grid =
array([[23, 44, 28, 74],
       [61, 87, 65, 69],
       [45, 60, 26, 68]])
The entry directly below 44 is 87
The entry in the top-left corner is 23
Report the first entry in the row that holds the largest entry.
61
Report the bottom-left entry.
45
The top entry of the column that holds the largest entry is 44
The third entry on the main diagonal -> 26
The entry directly below the largest entry is 60

m =
114,164,212,74,238,133,146,178,173,130,244,211,188,143,141
47,148,184,102,76,129,113,118,205,170,123,163,134,78,144
114,120,207,114,191,170,109,173,185,251,234,114,207,183,145
99,200,204,65,167,131,145,118,186,111,142,199,198,73,98
136,182,217,71,240,150,144,157,173,152,218,179,234,138,107
92,183,183,83,167,110,160,146,173,65,164,243,135,84,145
61,163,188,96,83,135,116,108,204,170,110,155,158,71,125
193,167,106,210,71,175,161,106,140,168,41,93,150,138,133
72,184,192,76,127,118,139,120,192,106,131,206,155,63,124
106,180,202,71,217,120,157,164,171,88,212,235,169,113,138
60,123,188,120,82,152,96,130,205,240,147,113,158,117,148
254,152,128,205,222,188,180,181,109,173,182,114,190,234,153
101,183,191,77,191,113,160,153,171,70,184,244,150,94,141
Rows and columns are numbered from 1.
Find the entry at row 1, column 3.
A: 212
Find the entry at row 2, column 1.
A: 47
Find the entry in row 1 and column 1.
A: 114
Find the top entry of the column that holds the smallest entry.
A: 244
Find the entry in the top-right corner.
A: 141
Find the entry just left of the smallest entry.
A: 168
The entry just right of 92 -> 183
Find the entry just right of the smallest entry.
A: 93
Find the entry in the bottom-left corner.
A: 101
The entry at row 1, column 2 is 164
Find the entry in the bottom-right corner.
A: 141
The entry directly below the centre entry: 106
Find the entry directly below 251.
A: 111
The entry directly above 142: 234
Find the entry directly below 74.
A: 102
The largest entry is 254
Find the entry at row 3, column 1.
A: 114
Find the entry at row 2, column 3.
A: 184
Find the entry directly below 161.
A: 139
The entry just right of the centre entry: 204
The entry directly below 198 -> 234
Find the entry directly above 88.
A: 106
The entry just left of 108 is 116
Find the entry at row 2, column 2.
A: 148
The bottom entry of the column that holds the smallest entry -> 184

M =
array([[ 27.4,  60.8, -47.2,  28.3, -35.3],
       [-45.1, -42.4,  58.1, -34.1,  25.6],
       [-23.7,  47.0,  14.0, -17.9, -18.7],
       [-27.6, -61.0,  47.4, -28.4,  35.4],
       [ 10.7, -54.6,  -0.3,   8.8,  24.4],
       [-35.3, -56.6,  56.7, -39.9,  37.1],
       [-17.3,  50.4,   7.3, -13.2, -21.4],
       [ 28.5,  60.5, -48.4,  29.6, -35.6]])
Counting starts at 1.
The entry directly above the smallest entry: 47.0
Give the entry in row 1 and column 1.
Answer: 27.4
The entry in the bottom-left corner -> 28.5
The entry in row 2 and column 2 is -42.4
The entry directly above 35.4 -> -18.7
Give the entry directly above 28.5.
Answer: -17.3
Give the entry just right of the smallest entry.
Answer: 47.4
Give the top-right entry.
Answer: -35.3
Give the maximum.
Answer: 60.8
The entry directly above -18.7 -> 25.6
The entry in row 3 and column 3 -> 14.0
The entry at row 3, column 1: -23.7
Give the entry just right of -17.3.
Answer: 50.4
Give the entry in row 1 and column 3.
Answer: -47.2
The entry directly above 14.0 is 58.1
Give the entry just left of the smallest entry.
Answer: -27.6
Give the entry directly above 37.1.
Answer: 24.4
Give the entry in row 2 and column 1.
Answer: -45.1
Give the entry directly below -18.7.
Answer: 35.4
Give the entry directly below 7.3.
Answer: -48.4
Give the entry directly above 56.7.
Answer: -0.3
Give the entry just right of -48.4.
Answer: 29.6
The entry directly below 28.3: -34.1

Read these off the table that follows.
1) Read off the largest entry.
2) Read off the entry just right of -10.8.
3) Read off the smallest entry.
4) Read off the entry just left of 34.6.
5) Read off the entry just right of the smallest entry.
6) Read off the entry just left of -5.4.
[[-10.8  -2.3  29.4 -12.5  22.4  10.8 -27.6   6.9  -7.1 -55.4 -15.9  17.0
  -26.3]
 [-25.6  -8.3  36.3 -22.0  18.3  12.0  -5.4  -3.8  -7.2 -48.6 -10.9  34.6
  -25.2]]
1) 36.3
2) -2.3
3) -55.4
4) -10.9
5) -15.9
6) 12.0
